In the data rows, zero lies at 7.5, halfway between 7 and 8.
Here are some numbered points:
array([ 7,  6,  6, 10,  7,  7, 12,  8,  7,  6,  8,  6,  6,  7,  6,  8, 11,  6,  7,  6,  6,  6,  6, 10,  7,  6,  6,  7,  6,  7,  7,  6,  9,  6,  7,  7]) 0
array([ 6,  6,  7, 10,  7,  7,  7,  7,  7,  6,  6,  8,  7,  8,  6,  6,  7,  8,  6,  7,  8,  6,  7,  6,  6,  6,  7,  6,  6,  7,  6,  6,  7, 10,  6,  7]) 1
array([ 8, 11,  8,  6,  6,  7,  7,  8,  7,  7,  6,  6,  6,  7,  6, 10,  7,  8,  6,  6,  7,  6,  8,  6,  8,  6,  6,  6,  8,  7,  7,  7,  6,  7,  8,  7]) 2
array([ 6, 10,  6,  7, 15, 15,  7,  7, 15,  7,  7, 15,  6,  6, 15,  6,  6,  6,  6, 15,  6, 10,  8,  6, 10, 15,  6, 15, 15,  9, 15,  7,  7,  8,  7, 15]) 3
array([ 6,  8,  6,  6,  8,  6,  6,  7,  8,  7,  6,  6,  9,  8,  6,  6,  6,  6,  7,  8,  6,  6,  8,  8,  7,  7,  6,  6,  6,  7,  6,  6,  6,  7, 10,  7]) 4
array([ 9,  6,  9,  7,  7,  8,  6,  7,  8,  7,  6,  6,  6,  6,  9,  7,  6,  6,  7,  8,  7,  9,  7,  6,  6, 15,  7,  7,  6,  7,  7,  6,  8,  6,  9,  8]) 5
array([10,  9, 10,  7,  7,  7,  7,  6,  6,  7,  6,  6,  7,  7,  7,  6,  6,  9,  7,  7,  6,  7,  8,  7, 12,  7,  6,  7,  7,  7,  7,  6,  8,  8,  9,  6]) 6
array([ 6, 10,  6,  6,  7,  7,  6,  9,  8,  8,  6,  6,  7, 10,  6,  7,  6,  6,  6,  7,  6,  6,  7,  7,  8,  6,  8,  6,  6,  7,  6,  6,  6,  8,  9,  7]) 7
array([7, 9, 6, 6, 7, 7, 6, 6, 7, 7, 6, 7, 6, 6, 7, 6, 6, 8, 7, 7, 6, 6, 7, 8, 8, 7, 6, 7, 7, 6, 8, 7, 8, 6, 6, 6]) 8
array([ 6,  6,  8,  7,  7,  6,  7,  8,  8,  7,  6,  7,  8,  7,  6,  6,  6,  6, 11,  6,  6,  7,  6,  6,  6,  6,  6,  7, 11,  7,  7,  6,  6,  7,  9,  7]) 9
array([ 7, 10,  8,  6,  6,  7,  6,  7,  7,  6,  6,  6,  6,  6,  6,  8,  7,  7,  6,  6,  7,  6,  7,  6,  7,  6,  6,  6,  9,  7,  6,  6,  6,  6,  7,  6]) 10
array([7, 6, 7, 6, 7, 7, 7, 7, 6, 6, 7, 7, 6, 7, 6, 7, 6, 6, 8, 6, 6, 7, 7, 6, 6, 6, 9, 8, 6, 7, 7, 7, 8, 8, 6, 7]) 11
array([ 7,  7,  9, 11,  7,  6,  7,  6,  6,  6,  7,  9,  8,  7,  8,  7,  6,  9,  6,  6, 10,  6,  8,  6,  6,  6,  7,  6,  6,  8,  6,  8, 11,  8,  6,  7]) 12
array([6, 8, 6, 6, 7, 7, 6, 9, 8, 8, 6, 6, 8, 9, 6, 7, 6, 6, 7, 7, 6, 6, 8, 8, 8, 6, 8, 6, 6, 7, 6, 6, 6, 8, 8, 7]) 13
array([7, 9, 8, 6, 6, 8, 7, 8, 7, 7, 6, 6, 7, 6, 6, 8, 7, 7, 6, 6, 7, 6, 8, 6, 7, 6, 7, 6, 8, 7, 6, 7, 6, 7, 8, 6]) 14
array([ 6,  6,  7,  6,  7,  7,  9,  6,  6,  7,  6,  6,  7,  6,  6,  6,  6,  7,  6,  7,  8, 10,  8,  6,  6,  7,  7,  7,  7,  7,  7,  6,  6,  7,  6,  6]) 15
array([ 7,  6,  6,  6,  7,  7,  7,  7,  6,  6, 10,  6,  7,  8,  6,  8,  6,  6,  8,  6,  7,  7,  7,  6,  7,  8,  8,  7,  6,  7,  8,  7,  7,  9,  6,  7]) 16
array([ 7,  7,  6,  9, 15, 13, 15,  6, 15, 10, 15, 14,  6,  9,  6, 10,  9,  7,  7,  9,  6,  6, 15,  7,  8,  8,  6, 15,  9,  9, 15, 15,  8, 15, 15, 15]) 17
array([ 7,  7,  7,  7,  6,  7,  6,  6,  6,  6,  7,  6,  6,  6,  6,  7,  7,  6,  6,  8,  8, 10,  7,  7,  6,  7,  7,  7,  8,  6,  6,  6,  7,  7,  8,  6]) 18
array([ 6,  6, 15,  6,  6,  7,  8,  6,  7, 10,  7,  9, 11,  6, 15, 15,  6,  7,  7,  6,  7,  7, 15, 11,  6,  7,  6,  7,  7, 15, 15, 15, 11, 12, 12,  8]) 19
array([ 6, 11,  6,  6,  7,  7,  6,  7,  7,  7,  6,  6,  6,  6,  7,  6,  7,  7,  6,  7,  6,  6,  7,  6,  8,  7,  7,  6,  7,  6,  7,  6,  7,  6,  7,  7]) 20
array([ 6,  6,  7, 15,  6,  6,  9,  6,  6,  6,  6,  8,  6,  6,  6,  6,  9, 10,  7,  8,  8,  6,  6,  6,  6,  6,  8,  6,  6,  6,  7,  6,  7,  7,  6,  7]) 21
array([ 6,  8,  7,  6,  7,  6,  6,  6,  6,  6, 10,  6,  8,  6,  6,  6,  6,  7,  7,  8,  7, 10,  7,  6,  7,  6,  7,  7,  6,  6,  8,  7,  6,  6,  7,  6]) 22
array([ 8,  8,  7,  7,  7,  7,  7,  6,  7,  6,  8,  7,  8,  6,  6,  7,  7,  6,  6,  6,  6, 10,  7,  8,  7,  6,  7,  8,  7,  6,  8,  7,  6,  6,  7,  7]) 23
array([ 9,  8,  7,  7,  7,  9,  6,  6,  8,  6,  7,  8,  7,  6,  6,  6,  6,  6,  6,  6,  6, 12,  7,  8,  8,  7,  7, 10,  6,  7, 10,  7,  6,  6,  7,  8]) 24
array([ 7, 10,  9,  7,  7,  7,  7,  7,  6, 10,  6,  6,  7, 10,  7,  6,  7, 10,  6,  7,  7, 11,  8,  6,  9,  9,  6,  7,  7,  6,  6,  7,  9,  8,  9,  6]) 25
array([10,  7, 11,  7,  7,  7,  6,  6,  7,  7, 10,  6,  9,  7,  7,  7,  6, 10,  7,  8,  7,  6,  9,  6, 12,  6,  6,  7,  7,  7,  7,  7,  8,  7,  7,  6]) 26
array([12,  8,  7,  7,  7,  7,  6,  6,  6,  8,  6,  6,  9,  9,  6,  7,  7,  7,  7,  6,  8,  7,  8,  6, 11,  7,  8,  7,  6,  7,  7,  6,  8,  7,  7,  6]) 27
array([ 7,  8,  9,  7,  8,  6,  6,  7,  7,  8,  6,  8,  8, 10,  8,  7,  6,  7,  6,  6,  9,  8,  7,  7,  7,  6,  6,  7,  6,  7,  7,  9,  9,  7, 10,  6]) 28
array([ 7,  7,  8,  7,  7,  7,  7,  6,  8,  6,  7,  7,  7,  6,  6,  9,  6,  6,  8,  7,  6,  6,  6,  6,  6,  7,  6,  7, 14, 12,  7,  7,  6,  9,  9, 10]) 29
array([ 6,  7,  6, 12,  6,  7,  8,  6,  7,  8,  7,  6,  9,  6,  6,  9, 15,  6, 11,  6,  6,  8,  7,  6,  8, 10,  6,  7,  6,  7,  7,  7,  6,  6,  6,  6]) 30
array([ 6,  6,  8,  6,  7,  7,  6, 11,  6, 10,  6,  7,  6,  7,  6,  7,  6,  6, 11,  6,  6,  8,  6,  7,  7, 14,  8,  6,  6,  6,  7,  7,  6,  6,  8,  6]) 31
array([ 6,  6,  7,  7, 10,  6,  7,  8,  7,  8, 11, 12,  7,  8,  7,  9,  6,  6, 14, 14,  6,  6,  7,  7,  8,  7,  6,  7, 15, 15,  7,  7,  7,  9,  7, 15]) 32
array([ 8,  6,  7,  6,  7,  7, 11,  7,  6,  6,  6,  7,  6,  8,  6,  8,  7,  6,  7,  6,  6,  7,  7,  8,  6,  6,  8,  7,  6,  8,  6,  7, 10,  7,  7,  6]) 33
array([ 8, 10,  6,  6, 10, 12,  6,  7,  6,  7,  9, 15,  7,  8,  6,  7,  7,  6,  8,  8,  9, 10,  7,  6,  8,  6,  7, 15,  6,  7, 15,  8,  6,  6,  7, 13]) 34
array([6, 6, 6, 8, 7, 7, 8, 9, 8, 6, 6, 7, 7, 8, 7, 9, 8, 6, 6, 6, 6, 6, 7, 6, 6, 6, 6, 7, 6, 7, 8, 7, 6, 7, 6, 7]) 35
array([13,  7,  7,  7, 11, 10,  6,  7, 15,  7,  7,  6,  7, 12, 12,  6,  8,  7, 15,  6,  6,  6,  8,  7,  6, 15,  9, 12,  6,  6, 11,  7,  8,  6,  6, 10]) 36
Which three points above are nearest to each new point, looking only along the 2 directions in which the numbered points spread most? Their numbers follow each, smallest number first.
array([ 6,  6,  6, 13,  6, 10,  8,  6,  7,  6,  6, 12,  7,  8,  6,  8,  6, 14,  6,  6,  8,  6,  6,  8,  7,  6, 11,  9,  6,  8,  7,  6,  6,  9,  6,  7]) 9 16 35
array([ 6,  6,  8,  6,  7,  7,  6,  9,  6,  8,  7,  6,  8,  7,  6,  7,  6,  6, 10,  6,  6, 11,  6,  6,  6,  9,  7,  6,  6,  6,  6,  7,  6,  6,  8,  7]) 8 18 20
array([ 6,  7,  8,  7,  7,  6,  6,  9,  6,  7,  7,  7,  8,  9,  6,  7,  6,  7, 15,  7,  6,  8,  7,  6,  6, 11,  7,  7,  6,  6,  7,  8,  6,  6,  6,  6]) 8 20 31
array([ 6,  6,  8,  6,  9,  7,  7,  6,  7,  8, 10,  9, 10,  7,  6,  6,  7,  7,  8, 14,  9,  7,  6,  7,  6,  6,  6,  6, 15,  6,  7,  6,  6,  8,  6,  8]) 5 24 29
array([11, 10,  9,  6,  7,  7,  7,  6,  6,  9,  6,  7,  7,  8,  6,  7,  6,  8,  7,  6,  7,  8,  9,  7, 13,  7,  6,  7,  7,  7,  7,  6,  8,  9, 10,  6]) 0 6 26
array([ 7, 10,  7,  6,  7,  6,  7, 15, 15, 15, 14,  6,  8,  9, 15,  6, 14,  7,  8, 15, 15,  7,  7, 13,  6,  6, 14,  7,  6,  6,  6, 15, 15,  6,  7,  7]) 28 29 32
array([12,  7,  7,  8,  7, 13,  9,  7,  8,  8,  6,  9, 15, 10, 13,  6,  6, 10,  8,  6,  7,  8,  7, 15,  7, 10,  8,  9,  7, 13,  7,  6,  9,  9,  6,  9]) 24 29 32
array([ 6, 10,  7,  6,  8,  7,  6,  8,  8, 11,  8,  6,  7,  8, 11,  8,  7,  7,  6,  8,  7, 11,  7,  6,  7,  8,  7,  8,  7,  6,  7, 13,  6,  7,  9,  6]) 16 26 29
array([ 9,  6,  6, 14, 15, 15,  6,  8,  8,  6,  8, 15, 15, 10, 15, 15,  6, 15,  6, 11, 11,  7, 15, 15, 10,  9, 15, 15, 13, 15, 12,  6, 11,  8,  6, 15]) 17 32 34
array([ 6,  7,  8,  6,  6,  7,  6,  9,  7, 12, 11,  8,  6,  7,  7, 12,  6,  9,  6,  6,  7, 12,  8,  6,  8,  8,  8,  8,  6,  6, 11, 15,  7,  7,  7,  7]) 26 28 29
array([ 6,  7,  7,  7,  7,  7,  6,  6,  6,  6,  9,  6, 10,  6,  6,  7,  7,  7,  6,  6,  6,  7,  8,  7,  6,  7,  7,  7,  7,  6,  7,  6,  6,  7,  9,  6]) 0 1 14
array([ 6, 11,  6,  6,  8,  7,  6, 10, 11, 10,  7,  6,  7,  7, 15,  7,  8,  6,  6, 15, 10,  9,  6,  6,  6,  6,  9,  7,  6,  6,  7, 15,  6,  7,  9,  6]) 5 24 29
array([7, 7, 7, 6, 8, 7, 7, 6, 6, 6, 9, 7, 9, 6, 6, 6, 7, 7, 6, 6, 8, 8, 8, 6, 6, 6, 7, 6, 6, 6, 7, 6, 6, 6, 8, 7]) 4 7 13
array([ 7,  8,  6,  7,  7,  7,  7,  6,  6,  7,  9,  6,  6,  7,  7,  8,  7, 10,  9,  7,  7, 10,  6,  8, 11,  6,  6,  8,  7,  7, 13, 11,  6,  7,  8,  6]) 16 26 29
array([7, 6, 7, 6, 7, 6, 6, 6, 6, 6, 9, 6, 6, 7, 6, 7, 7, 6, 7, 7, 7, 8, 8, 6, 6, 6, 7, 6, 7, 6, 6, 6, 6, 8, 7, 6]) 10 21 27
array([7, 8, 6, 6, 7, 7, 6, 8, 7, 7, 6, 6, 9, 8, 6, 7, 6, 6, 7, 7, 6, 6, 9, 8, 8, 6, 8, 6, 6, 7, 6, 6, 6, 8, 8, 7]) 1 13 14
array([11,  6,  8,  6, 11, 15,  6,  6,  9,  6,  6, 11,  8,  7, 11,  7,  7,  7,  7,  6,  6,  9,  6,  7,  6, 10,  7, 14,  7, 10,  8,  7, 10,  7,  8, 11]) 32 34 36
array([ 7,  8,  6,  6,  7,  7,  6, 15, 15, 15,  6,  6,  7,  9, 15, 10,  8,  6,  7, 12,  9, 13,  6,  7,  6,  8, 10,  7,  6,  7,  7, 15,  8,  7,  9,  6]) 24 29 32
array([ 7, 11,  6,  6,  7,  7,  7,  8,  7,  7,  6,  7,  6,  6,  7,  7,  8,  7,  7,  6,  6,  6,  8,  6,  9,  6,  7,  6,  7,  6,  6,  6,  7,  6,  7,  6]) 15 18 22
array([ 7,  7,  8,  6,  6,  7,  7,  6,  7,  6,  7,  6,  7,  6,  6,  6,  6,  7,  6,  8,  7, 12,  8,  8,  6,  8,  8,  7,  8,  6,  7,  6,  6,  6,  7,  7]) 8 20 30
array([ 6, 10,  6,  7,  8,  7,  6,  8,  8,  9,  6,  6,  6,  6,  6,  7,  8,  7,  7,  8,  6,  7,  6,  6, 10,  6,  8,  6,  6,  7,  7,  8,  7,  6,  6,  7]) 8 22 30
array([ 7,  7,  6,  7,  7,  7,  6,  7,  7,  7,  7,  6,  8, 10,  7,  8,  6,  6,  6,  7,  6,  6,  8,  6,  7,  7,  7,  7,  6,  7,  7,  6,  6, 10,  7,  7]) 16 25 35
array([ 7,  7, 10,  6,  7,  6,  8,  7, 11,  7, 10,  7,  9,  7,  9,  8, 10,  6,  6, 15, 15,  6,  6,  8,  6,  7, 10,  7,  6,  7,  7,  8,  7,  6,  6,  7]) 9 16 29
